The rows below come in pairs that one turn or mirror swaps. Which row does each named row swap with?
The rows were stretched afterwards, more along some directions than others.
sot: .08  -.01  .03  -.10  -.02  -.06  -.11  -.17  -.08  .11  .14  .20  -.06  .03  -.06  .31  .09  -.08  -.03  .06  .02  -.14  -.07  -.05  -.22  .03  -.10  .01  .25  .09  -.09  .02  -.41  .00  .08
bipid: -.18  -.02  .12  -.10  -.08  .08  -.27  -.15  -.03  .20  .20  .02  .11  .19  .14  -.03  .04  -.06  -.03  .00  -.10  -.10  -.08  -.17  -.10  .03  -.04  .12  .05  .00  -.02  .08  -.31  .04  .01
vuk: -.21  -.05  -.06  -.14  -.06  .01  -.18  -.13  -.04  .06  .23  .09  -.07  -.01  .02  .11  -.01  -.12  -.09  .11  -.05  -.14  .04  -.18  -.21  -.03  .07  .02  .04  -.10  -.06  .06  -.34  -.07  -.07
nuned: .01  -.14  .06  -.19  -.01  .08  -.14  -.18  -.06  .14  .05  .06  .01  .15  -.05  .30  -.19  -.06  -.12  .11  -.24  .08  .04  -.07  -.17  .00  -.18  .00  .09  -.02  -.15  .06  -.25  -.12  -.05
Setab: -.24  .02  .00  -.04  -.01  .17  -.19  -.06  -.17  .04  .29  -.06  .07  .05  .02  .09  -.03  -.01  -.21  .03  -.03  -.13  -.08  -.16  -.12  -.05  .14  -.05  .16  .05  -.03  .06  -.16  .09  -.14
benap: -.08  -.23  -.03  -.12  -.03  .09  -.15  -.20  .11  .22  .10  -.05  -.10  .16  .02  .25  -.16  -.08  .06  .20  -.17  .05  .03  -.10  .01  .07  -.16  .05  .07  -.01  -.17  -.02  -.18  .00  .01
Pil: .00  -.03  .00  -.15  -.02  -.06  -.04  -.25  .13  .01  -.07  -.11  -.04  .04  .09  .29  .03  -.16  -.15  .17  -.21  -.01  .01  -.11  -.16  .16  -.14  -.04  .09  -.14  -.06  -.04  -.21  .06  -.14
Duzul: -.11  .02  .07  .04  -.05  -.01  -.21  -.27  .04  .13  .16  .09  .01  -.10  .11  .04  -.08  .04  -.22  .25  -.15  -.06  -.01  -.03  -.11  .07  -.19  -.02  .07  -.03  .01  .07  -.38  .05  -.13
bobet: .17  .06  .19  -.18  .01  .01  -.21  -.07  .02  .14  .27  -.01  .12  -.02  .13  .27  -.05  .00  .03  .08  -.22  .03  -.13  -.07  -.10  .14  -.20  .10  .15  .09  .07  .04  -.34  .04  .06
lok: -.02  -.09  -.02  -.16  .01  -.12  -.12  -.22  .06  .08  .08  .11  -.05  .06  .15  .25  .05  -.16  -.09  .13  -.25  -.07  -.07  -.21  -.11  .15  -.13  -.03  .03  -.17  -.16  -.04  -.38  -.06  -.10
zan: .07  -.06  -.03  -.03  -.08  .12  -.08  -.16  .10  .14  .20  -.05  .00  .01  .10  .20  -.03  .04  -.01  .08  -.39  .02  -.08  -.10  .08  .13  -.19  .09  .15  .06  -.05  .06  -.30  -.01  -.05
Ponu: -.03  -.08  -.01  -.13  -.03  .02  -.21  -.04  -.01  -.02  .14  .03  -.07  .09  -.13  .23  .02  -.12  .00  .09  -.17  -.11  .06  -.21  -.13  .13  .02  .02  -.02  -.10  -.21  -.04  -.28  -.15  -.01
bule: -.01  .08  .17  -.30  -.04  -.06  -.04  -.09  -.03  -.01  .02  -.20  -.04  .05  .06  .27  -.05  -.26  -.02  .03  -.20  .02  .05  -.13  -.23  .22  -.15  -.03  .15  -.09  -.04  .08  -.15  .05  -.04
farid: -.06  -.03  .05  -.22  .02  .09  -.08  -.10  -.02  .10  -.04  -.14  -.09  .16  -.08  .21  -.24  -.13  -.03  .00  -.07  .11  -.02  -.07  -.26  -.01  -.02  -.03  .18  -.04  -.05  .14  -.05  .04  -.10
geke: -.15  -.15  .02  -.16  .10  .08  -.17  -.18  -.08  .14  .06  -.02  -.10  .20  -.09  .16  -.28  -.13  -.03  .20  -.09  .02  -.03  -.17  -.25  -.06  -.01  .05  .09  -.01  -.11  -.02  -.16  -.06  -.03
nak: .11  -.08  -.05  -.16  -.06  .08  -.13  -.16  .08  .16  .24  .03  -.12  -.05  .00  .28  .10  -.15  .00  .03  -.21  .02  -.08  -.32  -.22  .13  -.14  .12  -.07  .02  -.09  -.03  -.44  -.01  -.02
lageg: -.14  -.09  -.09  -.11  .03  .05  -.05  -.24  .03  .00  .21  .08  -.19  .08  .04  .10  -.06  -.13  -.13  .18  .10  -.08  -.03  -.26  -.19  -.06  -.06  .06  .13  -.03  -.01  -.15  -.16  -.09  -.09
suri: -.06  -.15  -.07  -.03  .02  .15  .00  -.08  -.01  .12  .09  -.07  -.07  .11  .00  .03  -.04  -.05  -.01  .23  -.17  .00  .00  -.23  -.05  .20  -.15  .10  -.03  .01  -.21  -.01  -.22  .00  -.13
tevof: -.07  .01  -.05  -.01  -.03  .15  -.08  -.04  -.02  .08  .25  .16  -.01  -.07  .00  .05  .06  .01  -.08  .04  -.13  -.10  -.05  -.20  .02  .06  -.21  .20  .06  .07  -.11  -.01  -.33  .02  -.05
sek: -.01  .12  -.10  -.10  -.12  -.03  -.04  -.21  .03  .03  .20  .00  -.06  -.08  .08  .21  .05  -.11  -.07  .11  -.17  -.12  -.07  -.38  -.24  .16  -.16  .01  .08  -.04  .07  -.02  -.27  .02  -.20
zavug: -.12  .03  .06  -.06  -.09  .13  -.18  -.22  .09  .09  -.08  -.17  -.01  .12  .03  .01  -.07  -.04  -.07  .07  -.22  .03  .10  -.05  -.14  -.01  -.07  -.07  .11  .00  .01  .06  -.02  .13  -.09
gok: .01  .00  -.01  -.13  -.08  -.10  -.08  -.17  -.10  .16  .12  .09  .04  -.04  -.05  .32  .05  -.02  -.01  .21  -.15  -.10  -.03  -.04  -.21  .14  -.21  -.05  .05  -.11  -.16  .10  -.43  .01  -.01
fup: -.16  .03  .15  -.13  .03  .06  -.19  -.15  -.01  .18  .15  .06  .07  .07  .02  .19  .05  -.13  -.03  -.02  -.02  .00  -.09  -.22  -.18  .09  -.12  .13  .09  .11  .06  .09  -.20  .05  .01
Zatu: -.02  -.07  .04  -.02  -.09  -.04  -.06  -.30  -.03  .07  .22  -.12  .01  -.01  .25  .22  -.04  -.05  -.10  .24  -.16  -.09  .00  -.15  -.08  .18  -.14  -.04  .14  -.02  -.01  -.04  -.35  .14  -.07
Fus: .08  .21  .02  -.11  -.03  -.11  -.08  -.06  -.08  .03  .23  .02  .06  -.15  .13  .13  .03  -.04  -.14  .14  -.21  -.17  -.08  -.10  -.07  .12  -.19  -.01  .09  -.05  -.06  .13  -.37  .04  -.17
Foni: -.09  .04  .11  -.13  -.03  .07  -.12  -.01  -.08  .00  .00  .01  .09  .01  .08  .10  .09  -.04  -.13  .12  -.14  .00  -.04  -.20  -.12  .20  -.16  .10  .10  .06  -.02  .08  -.26  .05  -.03
zese: .12  -.08  .01  -.04  -.03  .15  -.20  -.25  .06  .11  .27  -.04  -.09  .04  -.01  .20  -.05  -.06  .02  .11  -.07  -.04  -.08  -.08  -.23  -.06  .04  -.02  .12  .05  .00  -.02  -.30  .01  .01
biga: -.13  -.13  -.02  -.04  -.09  .12  -.09  -.18  -.02  .14  .04  -.09  .00  .23  .05  .04  -.15  -.19  -.10  -.03  -.20  .03  -.01  -.33  -.02  .17  -.15  .07  .07  -.09  -.10  .09  -.20  -.01  -.09
garod: -.19  -.02  -.06  -.23  -.06  -.07  -.06  -.20  -.09  -.07  .20  .01  -.16  .00  -.06  .28  .02  -.23  -.15  .13  .00  -.07  -.02  -.25  -.29  .04  -.08  .00  -.01  -.11  -.11  -.06  -.24  -.10  -.12
gan: -.09  -.08  -.05  -.04  -.12  .09  -.03  -.21  .04  .00  .15  -.07  -.16  .05  .08  .19  -.16  -.09  -.11  .07  -.11  -.07  -.15  -.13  -.07  -.08  -.05  -.05  .18  -.08  -.07  .13  -.20  .02  -.21
Vefez: -.06  -.02  .20  -.20  -.10  .08  -.15  -.17  -.13  .02  .18  -.08  -.03  .08  .01  .14  .15  -.16  .08  .04  .00  -.06  -.02  -.22  -.21  .08  .05  .00  -.04  .02  -.07  -.04  -.14  .03  .11
zenug: -.03  .05  -.07  -.05  -.09  .21  -.13  -.33  .05  .06  .26  .05  -.09  -.04  .06  .15  .08  -.07  -.10  .29  -.12  -.12  -.07  -.20  -.12  .07  -.01  -.01  .10  .12  .00  .06  -.36  .04  .02
rel: -.13  -.12  .05  -.11  .02  .03  -.17  -.20  -.06  .11  .28  .02  -.14  .07  .04  .11  -.01  -.12  .04  -.05  -.16  -.14  -.10  -.18  -.07  .04  .18  .03  .01  .01  -.09  .00  -.25  -.06  .08
potur: -.16  .07  .15  .02  -.13  .11  -.17  -.04  -.10  -.09  .32  -.04  .17  .00  .10  .03  .13  -.06  -.02  -.01  -.12  -.17  .03  -.17  -.14  .10  .07  -.10  .10  -.18  .01  .11  -.23  .08  -.09
vev: .02  .10  -.02  -.02  -.10  -.03  -.07  -.09  -.01  -.01  .16  .00  .03  -.06  .09  .19  -.07  .06  -.13  .12  -.05  -.06  -.07  .00  -.05  .27  -.11  -.13  .27  -.05  .06  .24  -.32  .07  -.13
zare: -.09  .02  .06  -.27  .10  .12  -.23  .00  -.08  .08  .18  -.07  -.07  .12  -.12  .18  -.23  -.15  -.02  .14  -.04  -.02  -.10  -.11  -.17  -.09  .02  -.06  .07  -.03  -.10  .11  -.11  -.03  -.06
kem: -.05  .01  .03  -.20  -.04  -.01  -.09  -.15  -.09  .03  .19  -.09  .04  -.01  .01  .15  .07  -.18  -.12  .20  -.17  -.15  -.08  -.36  -.23  .26  -.07  .09  -.09  -.12  -.01  .11  -.31  .05  -.04
segi: -.15  -.04  .09  -.09  -.14  .12  -.12  -.15  .01  -.06  .15  -.10  -.02  .14  .16  .01  .00  -.11  -.06  .18  -.09  -.17  -.02  -.23  -.18  .14  -.14  .08  .18  .05  .02  .05  -.24  .17  -.02
gezo: -.15  -.02  -.01  -.18  -.09  .12  -.21  -.05  -.13  -.01  .08  -.01  -.11  .11  -.04  .21  .01  -.15  -.13  -.05  -.14  -.08  -.01  -.15  -.29  -.05  .00  -.01  .21  -.06  -.14  -.07  -.31  .10  -.08
Gef: -.02  .02  .03  -.10  -.09  .02  -.10  -.22  .07  .09  .07  -.02  -.17  .11  .03  .19  -.10  -.19  .00  .15  .00  -.14  .05  -.18  -.13  .01  -.08  -.04  .12  -.04  -.02  .06  -.06  .01  -.03
vez: .07  -.01  .02  -.26  .05  -.10  -.11  -.26  -.01  .08  .06  .02  -.04  .06  -.11  .34  -.12  -.19  -.11  .13  -.06  .00  -.05  -.15  -.33  .04  -.27  .04  .12  -.05  -.10  -.05  -.27  -.01  .07
rovon: -.06  -.11  .02  .05  -.13  .02  -.06  -.29  .01  .02  .20  -.03  .02  .02  .24  -.03  -.04  .01  -.13  .24  -.10  -.11  -.07  -.07  .01  .17  -.11  .02  .11  -.08  -.03  -.04  -.33  .05  -.05
giva: -.11  -.01  .09  -.09  -.12  .26  -.04  -.10  -.02  -.01  .23  -.18  -.04  .10  .09  .09  .06  -.18  -.08  .04  -.03  -.02  -.14  -.25  -.19  .07  .00  .07  -.05  .03  .06  .03  -.18  .08  -.09
daf: -.26  -.01  .01  -.21  -.02  .21  -.09  -.07  -.03  .02  .04  -.12  -.07  .20  -.01  .15  -.12  -.10  -.11  .17  .04  .08  -.03  -.09  -.15  .09  -.15  -.04  .24  .03  -.07  .10  -.13  .13  -.14
biz: -.01  .02  .12  -.18  .14  -.10  -.13  -.07  .01  .04  .02  -.02  .01  .01  -.10  .23  .08  -.13  .00  .08  -.09  .06  .01  -.15  -.31  .11  .02  .00  -.09  -.09  -.17  .04  -.22  -.11  .00
dolok: -.16  -.12  -.04  -.03  -.16  .07  -.04  -.19  .05  .02  .03  .01  -.05  .12  .12  -.04  -.11  -.07  -.14  .12  -.15  -.13  -.03  -.01  .03  .02  -.18  .01  .20  -.13  -.07  -.01  -.19  .05  -.11
mitek: .15  -.14  -.02  -.22  -.02  -.10  -.14  -.19  -.02  .12  -.06  .12  -.02  .14  -.05  .33  -.13  -.17  -.11  .12  -.19  .02  -.12  -.14  -.17  .11  -.20  .04  .08  .00  -.14  .03  -.31  -.10  .09
nobek: -.25  .04  .01  .00  -.14  .10  -.20  -.17  -.02  .09  .29  -.02  .10  .08  .19  .07  -.05  .01  -.16  .07  -.04  -.06  -.08  -.23  -.10  .10  -.04  -.07  .19  -.08  .06  .13  -.37  .12  -.18
lopod: -.08  -.24  -.03  -.16  .05  .11  -.13  -.22  .14  .16  .06  -.08  -.11  .18  .00  .11  -.22  -.06  .01  .22  -.05  .13  .01  -.11  -.09  .04  -.11  .05  .13  .02  -.10  -.05  -.12  -.04  .07
Sipev: .06  -.11  .18  -.10  .06  .02  -.16  -.19  .08  .16  .12  .05  -.08  .07  -.03  .24  -.19  -.07  .00  .12  -.06  .09  -.04  -.02  -.09  .01  -.22  -.02  .08  .05  -.08  .08  -.16  -.02  .01
putuv: -.02  .15  .02  -.20  .04  .03  -.12  .06  -.08  .00  .15  -.04  .04  .04  -.10  .21  .03  -.13  -.04  -.10  -.09  -.07  -.09  .01  -.12  .09  .08  -.03  .08  -.14  -.20  .19  -.18  .02  -.12
vep: -.08  -.01  -.09  .01  -.01  .12  -.06  -.12  .01  .00  .21  .01  -.09  .00  .06  .12  -.02  .04  -.20  .26  -.15  -.08  .00  -.17  -.14  .20  -.15  .00  .24  -.02  -.01  .12  -.35  .02  -.22
zoku: -.12  -.02  -.08  -.09  -.01  -.04  -.02  -.07  -.04  .09  .04  .07  -.08  -.01  .09  -.07  .11  -.08  -.06  .15  -.17  -.13  .02  -.08  -.07  .09  -.06  .07  .03  .00  -.18  -.01  -.37  -.04  -.10
Vapil: .02  -.05  .04  -.05  .01  -.09  -.09  -.20  -.02  .08  .03  -.14  .02  .06  .06  .15  -.22  -.14  -.15  .19  -.18  -.02  .01  -.06  -.20  .23  -.10  .02  .06  -.18  -.12  .06  -.32  .01  -.12
Belev: -.12  .08  -.04  .10  -.23  .13  -.04  -.20  -.05  .01  .09  -.08  -.01  .03  .18  -.05  .12  -.04  -.19  .08  -.16  -.13  .00  -.18  -.11  .10  -.01  -.03  .03  -.08  -.08  .07  -.24  .10  -.29
pogev: -.01  .03  .07  -.04  -.01  -.14  -.10  -.06  -.07  .04  .11  .01  .01  -.10  .14  .04  -.05  .02  -.14  .28  -.16  -.12  .07  .01  -.13  .14  -.15  .05  .11  -.09  -.11  -.01  -.29  .04  -.09
Nadud: -.01  .01  .10  -.09  -.04  .16  -.18  -.19  -.08  .13  .19  -.01  .03  .04  .01  -.07  .02  .01  -.07  .07  -.07  -.07  -.03  .03  -.10  .02  .00  .13  .16  .04  -.06  .00  -.16  .05  .14
nafo: -.04  .03  -.14  -.08  -.15  .11  -.07  -.03  -.01  .07  .24  .05  -.01  -.04  .06  .11  .06  -.11  -.15  .10  -.22  -.12  -.07  -.17  .00  .13  -.12  .10  -.04  .01  -.13  .00  -.36  .01  -.20
gide: -.11  -.01  .09  -.15  .03  -.06  -.18  -.10  -.01  .07  .08  -.02  -.03  .00  .05  .08  .10  -.07  -.05  .16  -.08  -.06  .13  -.09  -.30  -.04  .03  .05  .07  -.09  -.17  -.08  -.27  .02  -.04
lipe: -.05  -.05  .00  -.10  -.13  .07  -.14  -.20  .10  .09  .03  -.04  .02  .07  .01  .24  -.05  -.07  -.08  .14  -.04  .08  -.12  -.20  -.11  .24  -.18  -.06  .05  -.03  .01  .08  -.09  .05  -.12
zapig: -.09  .09  .09  .05  -.11  .02  -.19  -.18  -.04  -.02  .22  -.02  .04  .00  .23  .00  -.02  -.16  -.18  .09  -.21  -.21  .03  -.25  -.08  .06  .01  -.11  -.02  -.16  -.04  .06  -.21  .02  -.25
Durib: .07  -.13  -.04  -.16  .09  -.12  -.11  -.19  .03  .23  .17  .01  -.13  .04  .04  .21  -.25  -.16  -.07  .19  -.15  .04  -.14  -.19  -.05  .10  -.15  .11  -.13  .00  -.17  -.07  -.20  -.09  -.01
fuguv: -.10  .00  .11  -.17  -.06  .02  -.17  -.16  .01  .02  .13  -.04  -.07  .03  .03  .14  .11  -.11  -.01  .25  .02  -.17  .06  -.13  -.38  -.02  .01  .04  .10  -.02  .01  -.02  -.19  .04  .00
Zok: -.07  .00  .10  .05  -.04  .11  -.10  -.19  -.10  .05  .09  -.07  -.02  .11  .14  -.04  .07  -.12  -.10  .18  -.13  -.14  .09  -.15  -.15  .07  .07  .01  .00  -.05  -.20  .05  -.22  .07  -.11
Vepuz: .06  -.06  .20  -.21  .03  -.08  -.12  -.12  .01  .13  .10  -.10  .05  .07  .08  .21  -.18  -.25  -.01  -.05  -.11  .08  -.13  -.07  -.18  .05  -.08  .12  .03  .01  -.06  .03  -.18  -.05  .01
kare: -.08  .01  -.10  -.17  -.01  .14  -.15  -.13  .06  .10  .27  -.03  -.13  .05  -.09  .21  -.01  -.20  .03  .15  .05  -.03  -.10  -.34  -.22  .04  .03  -.02  -.08  -.06  -.03  .01  -.24  .00  -.01
sotib: -.06  .07  .21  -.19  -.07  -.04  -.15  -.07  -.07  -.04  .15  -.05  .09  .00  .05  .16  .12  -.09  .00  .01  -.21  -.08  .00  -.05  -.24  .21  -.17  .02  .05  -.20  .00  .08  -.36  .04  -.06
moni: -.05  -.03  .01  -.12  -.03  .21  -.09  -.17  .12  .11  .17  -.23  -.08  .11  .10  .10  -.18  -.11  -.10  .07  -.06  .11  -.05  -.18  -.08  -.01  -.14  .07  .19  .16  .03  .00  -.11  .10  -.02
dodok: .10  -.02  .18  -.10  -.07  .09  -.18  -.24  .06  .11  .00  -.09  .00  .13  -.02  .19  -.10  -.12  -.08  .12  -.15  .04  -.07  -.06  -.14  .28  -.18  .04  .03  -.06  .00  .04  -.10  .08  -.01
reso: -.03  .01  -.03  -.09  -.08  .16  -.06  -.02  -.11  .01  .06  -.10  .06  .15  -.05  .09  -.03  -.11  -.18  .15  .06  -.05  -.03  -.17  -.17  .09  -.15  .06  .13  -.01  -.06  .04  -.25  .12  -.13
dulu: .01  -.10  .04  -.13  .00  -.11  -.10  -.26  -.04  .20  .33  .06  -.09  .05  .11  .12  -.14  -.13  .03  .03  -.18  -.08  -.19  -.22  -.04  .02  -.08  .13  -.09  -.05  -.08  -.04  -.33  -.09  .02
deso: .01  -.01  .02  -.23  .08  -.11  -.21  -.08  .06  .13  .08  .05  -.02  .05  -.04  .31  -.21  -.21  -.08  -.03  -.21  .04  -.10  -.17  -.09  .01  -.14  .01  -.03  -.10  -.15  -.01  -.15  -.12  -.14
voko: .04  .08  .07  -.13  -.17  .11  -.11  -.07  -.07  .11  .17  .05  -.03  -.15  -.05  .05  .13  -.05  .01  .05  -.12  -.09  .08  -.04  -.11  .13  -.11  .17  .02  .08  -.04  .05  -.21  .11  .11
Sok: .00  .09  .12  -.20  -.17  .16  -.08  -.13  -.04  .09  .22  -.12  -.04  .15  .14  .13  -.02  -.23  .01  .00  -.15  -.07  -.09  -.31  -.18  .08  -.28  .14  .06  .03  .10  .13  -.15  .16  -.05
Tob: -.20  -.08  .21  -.16  .02  .15  -.20  -.16  .02  -.08  .06  .02  .02  .16  -.04  .23  -.03  -.12  .02  .08  -.10  -.01  .07  -.04  -.15  .00  .01  -.10  .22  -.05  -.04  .03  -.02  -.03  .02
Gini: -.14  -.21  -.02  -.27  -.01  .07  -.19  -.20  .03  .08  .06  -.05  -.20  .26  -.08  .20  -.26  -.18  .03  .13  -.10  -.04  -.14  -.17  -.19  .05  -.08  .06  .19  .03  -.11  .00  -.24  .01  .14
noriz: -.02  .02  .06  -.03  .04  .02  -.08  -.06  .01  .13  .22  .01  .02  -.11  .07  .36  .05  -.10  -.02  -.03  -.06  .05  .03  -.28  -.13  .16  -.07  .00  -.03  .06  -.06  .01  -.28  .06  -.11
nuguk: -.14  -.08  .06  -.05  -.13  .20  -.12  -.08  .04  .04  -.04  -.09  -.07  .08  .03  -.02  .10  -.09  -.04  .04  -.23  -.04  .19  -.06  -.24  .07  .04  -.01  .17  -.07  -.06  .04  -.21  .06  .01
Kiru: -.05  .06  .11  -.07  -.09  .14  -.06  -.19  -.06  .04  .00  -.06  -.03  -.05  .14  .12  .15  -.06  -.21  .16  -.16  -.02  .12  -.20  -.16  .19  -.08  .00  -.01  -.01  -.11  -.01  -.30  .10  -.13
Fugep: .06  -.01  -.03  -.02  -.02  -.11  -.08  -.13  -.04  .10  .17  .19  .04  -.17  .00  .10  .09  .01  -.06  .13  -.22  -.12  -.11  -.15  -.14  .15  -.05  .10  -.08  -.08  -.09  .05  -.46  -.09  -.03
sez: .02  -.07  .09  -.15  -.08  .06  -.12  -.18  .02  .12  .15  -.02  -.02  .23  .04  .25  -.10  -.11  .07  .04  .04  .02  -.08  -.19  -.12  .07  -.12  -.11  .18  -.01  -.03  .06  -.17  .09  .01
vataf: -.31  -.04  .16  -.03  -.04  .16  -.15  -.20  .04  .00  .12  -.11  -.03  .10  .14  -.06  .09  -.10  .02  .06  -.15  -.08  .03  -.15  -.13  .08  .05  -.03  .05  -.19  .01  .10  -.12  .05  -.15
zus: .06  -.04  .05  .01  -.26  .08  -.09  -.31  .03  .10  .13  -.02  -.01  .08  .21  .14  -.16  -.10  -.10  .09  -.18  -.04  -.04  -.12  -.04  .19  -.27  -.01  .23  .03  .04  .07  -.28  .14  -.06
sil: .00  -.15  .09  -.22  .04  -.05  -.12  -.18  -.07  .09  .14  .05  -.10  .17  .06  .29  -.05  -.15  .02  .00  .06  -.06  -.11  -.25  -.29  -.04  -.02  -.01  .25  .04  -.03  -.06  -.32  .02  .07

moni swaps with -> dolok
daf swaps with -> zus
lipe swaps with -> vev
rovon swaps with -> lopod
Duzul swaps with -> Sipev
Zatu swaps with -> benap
vep swaps with -> dodok
deso swaps with -> Fus
Durib swaps with -> pogev
zoku swaps with -> Vepuz
Zok swaps with -> geke

